In the data rows, 50 means zero.
Here are some rows, each followed by its group. Rows of different groups can look alike.
(35, 40, 48, 52, 56, 56, 57, 56, 54, 54, 52, 53, 57, 63, 64, 67, 65, 69, 67, 62, 54, 46, 42, 41,
 38, 39, 40, 44, 45, 47, 47, 47, 46, 46, 45, 46, 47, 52, 58, 60, 62) 0
(29, 26, 20, 21, 24, 28, 35, 42, 52, 58, 63, 67, 66, 64, 60, 55, 54, 52, 53, 59, 66, 74, 74, 73,
 75, 73, 72, 70, 66, 65, 62, 59, 58, 56, 55, 55, 53, 49, 44, 43, 41) 1
(41, 48, 50, 56, 60, 60, 61, 58, 58, 57, 59, 63, 65, 68, 73, 74, 72, 68, 63, 57, 48, 37, 30, 26,
 27, 25, 25, 26, 28, 30, 34, 33, 35, 33, 34, 36, 41, 44, 47, 56, 59) 2
(40, 39, 43, 43, 43, 44, 45, 47, 47, 49, 47, 47, 48, 49, 50, 51, 51, 55, 55, 55, 56, 53, 54, 54,
 53, 53, 52, 53, 55, 54, 57, 58, 59, 63, 64, 65, 65, 66, 68, 67, 65) 1
(55, 55, 47, 47, 45, 46, 47, 50, 51, 54, 59, 61, 60, 60, 58, 54, 53, 49, 47, 47, 47, 48, 45, 44,
 45, 42, 40, 38, 34, 32, 33, 33, 35, 36, 35, 35, 37, 34, 31, 31, 32) 2
(40, 42, 49, 52, 54, 59, 61, 63, 64, 64, 65, 66, 68, 71, 69, 67, 64, 66, 61, 54, 46, 41, 36, 36,
 32, 33, 33, 32, 33, 31, 32, 34, 34, 36, 39, 41, 41, 46, 54, 54, 58) 2
(50, 50, 45, 43, 44, 43, 45, 47, 53, 54, 58, 63, 62, 62, 61, 59, 57, 54, 53, 54, 54, 55, 51, 49,
 49, 47, 46, 44, 41, 39, 37, 35, 36, 34, 34, 34, 32, 31, 28, 28, 29) 2
(59, 63, 62, 63, 63, 60, 58, 58, 57, 53, 55, 56, 56, 56, 60, 60, 61, 58, 59, 59, 57, 57, 53, 50,
 49, 47, 46, 45, 46, 46, 47, 48, 49, 49, 49, 49, 51, 51, 47, 48, 48) 0
(74, 75, 71, 69, 69, 68, 68, 67, 68, 66, 64, 64, 58, 53, 51, 49, 46, 43, 43, 45, 47, 52, 50, 49,
 49, 44, 41, 36, 31, 27, 25, 27, 30, 32, 37, 42, 45, 46, 43, 44, 42) 3
(42, 45, 46, 49, 53, 56, 58, 57, 55, 52, 51, 49, 42, 38, 39, 35, 34, 30, 28, 26, 26, 27, 30, 34,
 38, 39, 39, 39, 39, 38, 38, 36, 37, 34, 37, 39, 47, 52, 58, 66, 72) 4
(29, 25, 19, 18, 18, 25, 32, 39, 50, 55, 62, 63, 60, 56, 52, 48, 47, 43, 47, 55, 65, 75, 79, 78,
 82, 79, 77, 74, 71, 69, 65, 60, 61, 59, 57, 56, 54, 49, 44, 41, 39) 1
(29, 29, 36, 42, 48, 53, 56, 61, 61, 64, 62, 57, 59, 57, 54, 55, 55, 58, 61, 62, 66, 68, 69, 71,
 70, 72, 73, 74, 72, 67, 57, 47, 36, 28, 21, 15, 11, 13, 18, 23, 31) 5
(45, 50, 49, 52, 53, 53, 50, 47, 45, 39, 39, 39, 37, 39, 45, 48, 51, 49, 49, 48, 48, 46, 45, 44,
 48, 47, 49, 51, 52, 54, 52, 49, 47, 44, 41, 40, 42, 44, 45, 51, 55) 4
(73, 71, 73, 71, 70, 70, 71, 72, 73, 75, 73, 68, 68, 63, 57, 54, 51, 51, 53, 53, 54, 54, 55, 54,
 49, 47, 42, 38, 33, 25, 25, 27, 31, 36, 40, 42, 43, 44, 44, 42, 40) 3
(58, 60, 58, 60, 58, 58, 55, 53, 52, 48, 48, 50, 49, 50, 53, 54, 55, 53, 55, 57, 54, 56, 53, 50,
 53, 52, 53, 54, 54, 55, 55, 52, 54, 50, 47, 47, 47, 44, 42, 44, 44) 6
(53, 52, 58, 62, 65, 70, 73, 76, 77, 77, 71, 66, 60, 55, 46, 42, 39, 40, 38, 37, 41, 43, 47, 51,
 49, 51, 49, 47, 44, 39, 34, 32, 30, 30, 32, 34, 35, 40, 46, 49, 52) 7
(71, 74, 71, 71, 72, 73, 75, 76, 79, 79, 79, 78, 74, 67, 60, 55, 53, 49, 49, 51, 56, 59, 58, 56,
 55, 50, 45, 38, 30, 26, 23, 23, 24, 28, 31, 35, 39, 40, 37, 37, 37) 3
(80, 75, 74, 68, 64, 61, 59, 58, 55, 56, 52, 47, 42, 40, 33, 31, 29, 33, 32, 33, 39, 43, 49, 53,
 52, 52, 52, 51, 49, 44, 44, 44, 44, 45, 46, 44, 40, 38, 36, 32, 30) 3
(63, 66, 65, 68, 69, 70, 71, 70, 68, 65, 64, 63, 60, 57, 56, 54, 53, 51, 50, 51, 48, 52, 49, 50,
 52, 51, 52, 51, 50, 49, 46, 41, 38, 33, 27, 26, 27, 26, 25, 28, 31) 2
(43, 45, 48, 51, 55, 57, 61, 62, 66, 68, 70, 72, 72, 70, 70, 66, 63, 57, 52, 50, 46, 42, 37, 36,
 37, 34, 34, 33, 32, 30, 31, 32, 35, 35, 37, 40, 44, 46, 48, 53, 57) 2
(62, 62, 67, 67, 66, 63, 59, 57, 50, 45, 40, 33, 32, 31, 30, 30, 30, 31, 28, 22, 19, 14, 20, 23,
 23, 25, 26, 28, 29, 28, 32, 36, 40, 46, 51, 55, 59, 66, 73, 77, 79) 6
(42, 37, 37, 37, 38, 39, 41, 47, 52, 57, 58, 59, 61, 60, 56, 55, 53, 54, 53, 52, 53, 51, 53, 54,
 50, 51, 50, 49, 48, 43, 42, 41, 40, 39, 39, 37, 34, 34, 37, 34, 36) 2
(53, 51, 47, 45, 46, 49, 52, 53, 57, 56, 55, 52, 45, 38, 34, 31, 32, 29, 34, 43, 55, 66, 74, 77,
 79, 80, 79, 77, 73, 69, 64, 58, 53, 48, 45, 42, 41, 37, 33, 33, 31) 5
(67, 65, 69, 70, 69, 69, 68, 68, 65, 65, 61, 58, 58, 57, 52, 52, 49, 52, 51, 48, 48, 45, 47, 49,
 47, 48, 49, 48, 48, 44, 41, 39, 36, 33, 30, 28, 25, 24, 26, 26, 28) 2
(53, 55, 55, 55, 55, 54, 50, 44, 41, 35, 31, 33, 33, 35, 41, 44, 48, 48, 48, 48, 48, 47, 46, 46,
 49, 49, 51, 53, 54, 56, 56, 52, 49, 45, 40, 40, 40, 41, 40, 46, 48) 4
(43, 38, 38, 34, 35, 39, 42, 49, 55, 62, 63, 61, 60, 56, 49, 46, 42, 44, 45, 48, 53, 57, 60, 63,
 59, 60, 57, 55, 52, 49, 49, 52, 53, 58, 64, 64, 63, 62, 62, 56, 52) 7
(74, 73, 68, 64, 59, 55, 52, 46, 46, 42, 39, 40, 37, 36, 39, 38, 40, 38, 37, 37, 38, 38, 39, 38,
 39, 38, 36, 34, 31, 32, 33, 35, 39, 43, 45, 46, 50, 50, 48, 48, 48) 3
(46, 47, 55, 56, 57, 57, 55, 53, 49, 49, 46, 44, 48, 51, 52, 54, 55, 58, 56, 51, 46, 39, 38, 39,
 35, 38, 40, 43, 45, 47, 50, 52, 54, 54, 56, 57, 57, 61, 67, 65, 66) 0
(22, 29, 32, 39, 44, 50, 54, 57, 59, 61, 66, 72, 74, 79, 80, 82, 81, 76, 75, 71, 62, 54, 46, 41,
 41, 38, 39, 39, 39, 40, 41, 39, 39, 36, 37, 39, 42, 46, 49, 56, 61) 2
(52, 52, 56, 57, 57, 57, 55, 54, 48, 44, 39, 32, 29, 27, 25, 26, 26, 30, 27, 26, 29, 30, 37, 45,
 48, 53, 58, 62, 65, 67, 66, 64, 60, 56, 53, 51, 48, 52, 59, 57, 61) 7
(60, 55, 42, 33, 26, 19, 18, 21, 26, 32, 39, 46, 47, 50, 51, 49, 49, 47, 47, 49, 52, 53, 49, 45,
 43, 38, 33, 27, 25, 28, 38, 50, 64, 76, 89, 95, 94, 90, 80, 70, 59) 0
(62, 66, 62, 60, 55, 49, 44, 38, 34, 31, 32, 38, 42, 48, 54, 59, 59, 56, 51, 45, 36, 27, 20, 16,
 18, 14, 14, 17, 18, 25, 33, 41, 49, 55, 59, 63, 66, 66, 65, 67, 63) 8
(39, 38, 42, 45, 49, 55, 64, 72, 80, 86, 86, 84, 81, 73, 64, 56, 48, 48, 46, 45, 49, 50, 56, 57,
 55, 55, 52, 51, 47, 41, 39, 40, 38, 42, 45, 47, 47, 48, 51, 49, 50) 7
(36, 35, 40, 40, 41, 43, 43, 43, 42, 45, 43, 43, 45, 47, 46, 48, 49, 54, 56, 57, 58, 58, 59, 60,
 59, 60, 62, 64, 66, 68, 68, 68, 67, 67, 67, 66, 65, 66, 68, 65, 64) 1
(47, 48, 44, 44, 44, 43, 44, 42, 44, 43, 45, 48, 47, 49, 51, 52, 53, 52, 53, 56, 57, 58, 56, 56,
 56, 54, 54, 54, 55, 56, 59, 59, 62, 63, 64, 64, 66, 64, 60, 59, 57) 0
(36, 40, 42, 46, 48, 51, 50, 48, 47, 47, 50, 52, 54, 60, 64, 67, 69, 66, 65, 63, 57, 53, 46, 44,
 46, 47, 49, 52, 55, 56, 55, 51, 46, 38, 34, 30, 28, 29, 28, 37, 39) 4
(69, 67, 61, 57, 51, 46, 42, 37, 35, 35, 38, 44, 44, 48, 51, 55, 54, 51, 50, 46, 43, 39, 35, 33,
 33, 33, 34, 35, 37, 44, 51, 57, 64, 67, 70, 70, 69, 66, 59, 56, 52) 8
(61, 60, 59, 58, 58, 57, 55, 51, 50, 44, 41, 37, 31, 28, 29, 28, 29, 25, 26, 26, 29, 35, 42, 47,
 54, 56, 60, 63, 65, 69, 67, 64, 61, 56, 52, 48, 48, 48, 46, 49, 50) 7
(71, 64, 59, 51, 44, 38, 32, 32, 32, 31, 30, 31, 31, 34, 32, 35, 38, 41, 44, 47, 52, 55, 59, 59,
 57, 57, 57, 57, 59, 59, 59, 63, 66, 68, 69, 68, 59, 56, 49, 40, 35) 0
(46, 37, 34, 27, 22, 20, 19, 24, 26, 33, 33, 35, 38, 38, 37, 37, 40, 43, 46, 49, 55, 60, 64, 66,
 63, 63, 61, 61, 60, 61, 61, 65, 68, 74, 75, 75, 72, 67, 64, 54, 48) 0
(54, 49, 45, 39, 35, 32, 30, 31, 33, 35, 34, 34, 36, 36, 35, 36, 39, 43, 46, 48, 52, 54, 58, 60,
 58, 58, 58, 57, 58, 58, 60, 63, 65, 68, 69, 69, 65, 62, 59, 50, 46) 0
(53, 50, 51, 48, 47, 45, 44, 44, 44, 46, 44, 42, 46, 47, 45, 48, 49, 54, 56, 57, 56, 56, 58, 58,
 55, 57, 58, 58, 59, 60, 60, 63, 63, 64, 64, 63, 60, 58, 59, 54, 49) 0
(39, 45, 48, 55, 58, 62, 64, 65, 65, 64, 67, 71, 72, 75, 78, 77, 75, 70, 65, 55, 45, 35, 27, 24,
 24, 23, 23, 23, 24, 25, 29, 29, 29, 30, 31, 34, 39, 42, 47, 57, 60) 2
(30, 32, 33, 38, 43, 50, 60, 65, 72, 75, 78, 80, 73, 67, 62, 57, 53, 48, 47, 50, 53, 58, 60, 59,
 62, 60, 59, 57, 54, 52, 49, 48, 48, 48, 50, 54, 57, 56, 58, 59, 62) 1
(41, 48, 49, 56, 59, 61, 61, 59, 60, 57, 60, 63, 65, 69, 72, 72, 72, 68, 62, 57, 48, 38, 31, 28,
 28, 26, 27, 27, 28, 29, 31, 31, 32, 32, 32, 34, 39, 44, 48, 55, 59) 2
(66, 64, 63, 60, 57, 56, 55, 52, 46, 46, 38, 30, 25, 19, 13, 13, 11, 15, 16, 19, 25, 35, 46, 54,
 57, 61, 64, 65, 66, 61, 57, 54, 48, 44, 42, 39, 35, 36, 37, 37, 39) 4
(48, 44, 45, 43, 45, 46, 48, 55, 59, 63, 63, 62, 62, 58, 52, 48, 45, 46, 45, 42, 46, 45, 50, 52,
 50, 50, 49, 46, 45, 42, 41, 44, 45, 49, 52, 53, 52, 53, 52, 50, 49) 7
(41, 42, 47, 47, 45, 43, 42, 41, 39, 40, 39, 40, 45, 49, 52, 54, 55, 59, 61, 57, 54, 47, 45, 45,
 43, 44, 46, 48, 51, 54, 56, 58, 59, 61, 63, 61, 61, 62, 65, 63, 61) 8
(52, 57, 56, 59, 59, 56, 51, 47, 43, 37, 38, 37, 35, 37, 42, 43, 44, 44, 41, 39, 37, 36, 35, 33,
 37, 36, 37, 40, 42, 46, 51, 54, 58, 59, 63, 65, 70, 73, 74, 78, 78) 6
(47, 52, 52, 56, 59, 57, 57, 51, 48, 42, 38, 36, 32, 33, 35, 36, 37, 34, 32, 30, 28, 26, 28, 31,
 33, 36, 37, 39, 41, 43, 45, 47, 49, 50, 52, 57, 64, 71, 75, 82, 85) 6
(68, 65, 65, 59, 55, 50, 43, 40, 35, 35, 32, 30, 34, 37, 38, 41, 42, 45, 45, 42, 40, 38, 41, 42,
 42, 44, 47, 49, 52, 56, 59, 59, 60, 61, 59, 55, 49, 46, 46, 40, 39) 8
(53, 54, 51, 48, 44, 41, 38, 34, 32, 29, 31, 33, 32, 36, 40, 44, 46, 45, 46, 48, 50, 51, 51, 49,
 52, 53, 54, 56, 58, 64, 66, 68, 70, 72, 71, 71, 71, 68, 63, 64, 61) 6
(69, 66, 65, 59, 54, 48, 43, 40, 34, 35, 32, 30, 32, 37, 37, 40, 42, 44, 44, 40, 40, 37, 39, 42,
 40, 43, 45, 48, 51, 55, 57, 59, 62, 61, 60, 59, 54, 51, 50, 45, 45) 8
(36, 28, 26, 22, 20, 22, 25, 32, 38, 47, 51, 50, 55, 56, 53, 53, 54, 61, 69, 78, 89, 97, 99, 98,
 94, 93, 90, 87, 85, 81, 74, 70, 67, 65, 63, 58, 51, 45, 36, 27, 21) 1
(70, 70, 68, 68, 71, 69, 69, 67, 66, 62, 64, 62, 59, 58, 58, 56, 55, 51, 50, 51, 49, 49, 48, 47,
 48, 49, 47, 46, 45, 43, 41, 38, 36, 32, 30, 26, 25, 23, 22, 25, 25) 2
(54, 50, 48, 47, 46, 46, 47, 49, 50, 49, 48, 46, 41, 36, 36, 36, 37, 38, 42, 52, 61, 74, 77, 79,
 82, 82, 81, 80, 77, 75, 70, 63, 58, 54, 48, 46, 44, 37, 33, 30, 29) 5
(58, 57, 53, 53, 51, 50, 50, 48, 47, 44, 44, 42, 37, 36, 37, 38, 41, 39, 43, 50, 56, 64, 67, 67,
 71, 70, 70, 69, 67, 67, 64, 59, 56, 51, 48, 46, 45, 40, 36, 37, 35) 5
(68, 72, 69, 69, 68, 65, 62, 58, 56, 52, 50, 53, 50, 50, 50, 51, 51, 47, 45, 41, 37, 35, 34, 32,
 35, 34, 35, 36, 38, 40, 45, 46, 50, 49, 49, 50, 51, 51, 50, 51, 50) 8
(25, 28, 35, 39, 40, 39, 36, 31, 29, 29, 29, 33, 43, 54, 64, 72, 77, 85, 86, 82, 74, 63, 56, 51,
 46, 46, 47, 51, 55, 61, 64, 67, 68, 69, 71, 71, 70, 73, 78, 76, 76) 6
(54, 56, 57, 59, 61, 61, 64, 61, 62, 58, 57, 54, 50, 46, 45, 43, 43, 40, 40, 41, 42, 47, 48, 50,
 53, 53, 54, 54, 51, 48, 42, 34, 28, 21, 16, 12, 14, 15, 15, 21, 28) 5
(51, 45, 40, 33, 27, 25, 24, 27, 31, 38, 39, 41, 45, 45, 44, 44, 43, 46, 46, 46, 48, 46, 48, 47,
 43, 42, 39, 36, 36, 35, 39, 45, 52, 63, 69, 73, 71, 70, 67, 59, 54) 0
(71, 69, 62, 60, 57, 54, 51, 48, 45, 38, 34, 30, 21, 15, 14, 14, 14, 12, 12, 18, 27, 38, 46, 53,
 60, 63, 65, 66, 67, 68, 64, 60, 56, 51, 47, 43, 41, 39, 35, 35, 36) 4
(49, 46, 48, 46, 45, 47, 51, 57, 61, 68, 71, 72, 76, 74, 69, 64, 58, 58, 54, 49, 46, 41, 39, 37,
 33, 32, 28, 25, 24, 22, 28, 35, 42, 51, 58, 63, 64, 64, 67, 61, 59) 2
(67, 66, 60, 57, 56, 53, 53, 50, 48, 43, 41, 36, 28, 22, 19, 18, 19, 18, 17, 23, 32, 43, 50, 55,
 62, 63, 64, 66, 63, 62, 57, 54, 49, 46, 43, 40, 39, 37, 34, 35, 36) 4
(42, 47, 49, 52, 57, 60, 62, 65, 66, 66, 68, 70, 71, 72, 72, 70, 67, 62, 59, 55, 47, 41, 36, 34,
 35, 33, 31, 31, 29, 32, 31, 33, 32, 32, 32, 36, 40, 43, 46, 52, 56) 2
(56, 57, 53, 52, 48, 46, 43, 41, 38, 37, 40, 40, 41, 44, 48, 50, 53, 50, 53, 55, 54, 56, 53, 52,
 53, 53, 54, 54, 56, 61, 62, 62, 64, 64, 64, 63, 61, 58, 53, 53, 50) 0
(27, 33, 35, 38, 39, 37, 35, 30, 27, 25, 28, 37, 44, 55, 68, 76, 82, 83, 84, 84, 77, 66, 54, 47,
 47, 45, 46, 49, 53, 61, 65, 67, 69, 70, 69, 70, 74, 74, 75, 77, 77) 6
(44, 49, 49, 52, 53, 52, 51, 47, 49, 46, 49, 53, 56, 62, 68, 70, 72, 69, 70, 68, 61, 55, 48, 42,
 42, 41, 41, 41, 41, 43, 46, 44, 44, 43, 43, 41, 43, 43, 42, 47, 47) 4
(21, 24, 34, 41, 46, 52, 57, 60, 61, 66, 66, 68, 73, 78, 77, 76, 75, 77, 75, 70, 62, 52, 46, 44,
 39, 41, 40, 42, 42, 39, 38, 35, 34, 32, 32, 30, 33, 40, 46, 51, 57) 2
(69, 67, 60, 59, 57, 54, 53, 51, 48, 42, 40, 35, 27, 20, 19, 15, 18, 15, 16, 22, 29, 41, 48, 54,
 60, 62, 64, 64, 64, 63, 60, 54, 49, 44, 42, 40, 38, 37, 34, 35, 36) 4
(42, 38, 30, 25, 23, 22, 25, 28, 32, 37, 44, 48, 50, 51, 53, 56, 60, 61, 68, 80, 87, 97, 93, 89,
 90, 86, 82, 80, 78, 79, 74, 70, 70, 66, 64, 60, 55, 46, 35, 29, 23) 1
(70, 70, 66, 64, 62, 59, 59, 57, 57, 54, 55, 54, 49, 46, 45, 43, 44, 41, 42, 44, 48, 52, 52, 52,
 54, 53, 51, 48, 45, 43, 42, 41, 40, 40, 40, 40, 40, 37, 32, 33, 31) 3
(37, 40, 48, 50, 52, 53, 51, 51, 48, 48, 47, 47, 55, 60, 64, 68, 69, 75, 73, 71, 63, 55, 50, 48,
 44, 46, 46, 50, 52, 53, 50, 51, 46, 45, 43, 40, 39, 41, 46, 45, 50) 4
(50, 49, 44, 42, 40, 42, 47, 53, 61, 67, 74, 79, 80, 78, 74, 69, 65, 58, 57, 57, 55, 55, 50, 46,
 44, 38, 33, 28, 24, 23, 26, 34, 44, 52, 58, 64, 67, 65, 59, 57, 52) 2
(52, 50, 53, 50, 51, 53, 55, 60, 64, 69, 72, 71, 74, 74, 68, 65, 61, 59, 55, 51, 46, 40, 40, 38,
 33, 32, 29, 26, 26, 24, 30, 34, 42, 50, 57, 60, 61, 63, 64, 60, 58) 2
(49, 51, 50, 50, 50, 50, 50, 49, 50, 49, 50, 52, 52, 51, 54, 54, 55, 53, 54, 55, 55, 57, 53, 53,
 54, 53, 53, 54, 55, 56, 55, 55, 52, 51, 49, 49, 48, 47, 46, 48, 47) 3
Which 4 groups are nearest to each row below, nearest first, going by the average distance to the group's rows?
(45, 46, 52, 54, 52, 51, 47, 44, 37, 36, 31, 32, 36, 41, 47, 51, 55, 62, 63, 63, 59, 56, 53, 53,
 52, 54, 57, 59, 62, 63, 60, 57, 53, 49, 45, 42, 40, 38, 45, 43, 48) -> 0 4 8 5
Which 4 groups are nearest to each row below, nearest first, going by the distance to the centre of the group?
(49, 48, 52, 55, 54, 56, 58, 59, 60, 62, 61, 60, 62, 62, 60, 59, 58, 60, 61, 60, 60, 56, 56, 56,
 52, 53, 51, 50, 49, 48, 46, 46, 48, 48, 50, 50, 50, 51, 54, 51, 50) -> 2 7 3 0
(56, 47, 39, 29, 20, 15, 12, 16, 21, 29, 33, 39, 44, 46, 45, 44, 44, 47, 49, 48, 49, 48, 49, 47,
 41, 38, 34, 29, 30, 31, 41, 56, 70, 86, 97, 99, 99, 98, 93, 79, 67) -> 0 6 8 1
(55, 51, 52, 50, 48, 48, 45, 45, 44, 46, 43, 42, 45, 45, 44, 45, 45, 48, 51, 52, 54, 55, 56, 58,
 55, 57, 56, 56, 58, 56, 58, 58, 60, 61, 63, 62, 59, 59, 58, 53, 50) -> 0 6 7 4
Which 3 groups are nearest to each row below, nearest first, going by the distance to the centre of the group?
(63, 62, 54, 49, 44, 39, 35, 32, 31, 28, 31, 32, 29, 31, 35, 36, 38, 37, 38, 40, 42, 45, 45, 46,
 47, 45, 45, 43, 42, 43, 45, 47, 52, 55, 55, 58, 58, 57, 51, 52, 49) -> 8 0 4
(58, 60, 59, 58, 58, 54, 50, 43, 38, 31, 28, 26, 23, 23, 25, 28, 29, 27, 24, 20, 18, 18, 20, 23,
 26, 27, 29, 29, 31, 35, 39, 43, 48, 51, 56, 61, 67, 72, 76, 82, 83) -> 8 6 4
(32, 35, 44, 50, 54, 57, 58, 58, 57, 59, 58, 61, 66, 72, 74, 75, 74, 75, 69, 60, 47, 36, 30, 27,
 24, 25, 27, 29, 32, 32, 34, 35, 35, 35, 35, 35, 38, 45, 53, 58, 65) -> 2 3 8
Which 3 groups are nearest to each row below, nearest first, going by the distance to the group's nearest row?
(56, 53, 42, 36, 29, 27, 25, 28, 31, 36, 41, 48, 47, 48, 50, 49, 49, 45, 46, 45, 46, 46, 44, 41,
 40, 36, 32, 27, 25, 26, 33, 41, 52, 60, 67, 70, 74, 71, 63, 60, 53) -> 0 8 6
(36, 32, 26, 22, 23, 25, 29, 34, 42, 49, 55, 60, 61, 59, 60, 57, 58, 57, 60, 69, 76, 82, 82, 80,
 80, 78, 76, 74, 72, 70, 67, 66, 64, 62, 59, 57, 53, 46, 38, 33, 28) -> 1 5 7
Which 3 groups are nearest to each row below, nearest first, going by the average distance to the group's rows?
(36, 42, 50, 53, 56, 56, 54, 51, 49, 52, 53, 56, 66, 76, 83, 88, 91, 95, 96, 92, 80, 68, 57, 48,
 41, 38, 37, 38, 41, 43, 49, 53, 55, 58, 62, 63, 65, 68, 71, 69, 68) -> 2 0 6
(43, 43, 48, 51, 53, 56, 57, 56, 52, 50, 43, 39, 37, 33, 32, 32, 32, 34, 33, 32, 32, 34, 42, 47,
 51, 58, 64, 68, 74, 76, 72, 68, 61, 53, 48, 44, 41, 42, 48, 50, 56) -> 7 4 5
(65, 63, 61, 57, 52, 48, 43, 42, 40, 42, 39, 40, 43, 47, 46, 50, 49, 53, 50, 48, 47, 42, 44, 45,
 41, 44, 45, 47, 49, 52, 55, 57, 59, 60, 59, 56, 51, 47, 47, 42, 39) -> 8 0 4
(56, 60, 59, 60, 59, 57, 54, 51, 49, 46, 46, 49, 52, 56, 60, 62, 63, 61, 59, 57, 51, 48, 40, 38,
 40, 37, 39, 40, 42, 47, 48, 52, 54, 53, 52, 53, 56, 55, 52, 56, 53) -> 8 0 2
(49, 48, 54, 54, 56, 58, 59, 60, 56, 59, 57, 55, 57, 57, 54, 54, 53, 56, 56, 54, 52, 50, 51, 51,
 48, 50, 50, 52, 51, 50, 48, 48, 46, 46, 46, 45, 44, 45, 50, 48, 50) -> 3 7 2
(36, 37, 42, 45, 47, 47, 47, 45, 42, 42, 41, 43, 49, 56, 61, 66, 67, 70, 69, 65, 58, 51, 47, 47,
 44, 49, 51, 55, 58, 59, 58, 55, 47, 41, 36, 29, 25, 26, 32, 33, 38) -> 4 2 5
(35, 35, 36, 41, 46, 49, 52, 54, 54, 50, 48, 45, 39, 33, 33, 30, 31, 30, 32, 37, 46, 55, 61, 65,
 72, 74, 78, 78, 78, 79, 73, 65, 59, 52, 49, 46, 47, 47, 50, 54, 58) -> 5 7 1
(56, 59, 57, 57, 58, 58, 57, 53, 54, 49, 48, 49, 46, 44, 44, 44, 42, 38, 37, 34, 33, 35, 36, 40,
 45, 46, 49, 52, 57, 60, 62, 61, 59, 56, 54, 53, 52, 51, 49, 53, 53) -> 8 7 4
(63, 64, 67, 65, 62, 59, 55, 51, 45, 40, 36, 31, 32, 32, 32, 35, 36, 40, 41, 39, 39, 39, 43, 45,
 45, 48, 50, 52, 57, 59, 61, 63, 65, 66, 65, 66, 65, 66, 68, 67, 64) -> 8 0 6
Which 4 groups are nearest to each row below, nearest first, going by the distance to the group's nearest row?
(28, 23, 25, 23, 25, 26, 30, 38, 40, 47, 49, 51, 53, 55, 53, 53, 55, 62, 66, 73, 77, 81, 84, 83,
 79, 80, 78, 76, 74, 69, 65, 61, 55, 51, 48, 42, 38, 33, 33, 28, 26) -> 1 5 2 3
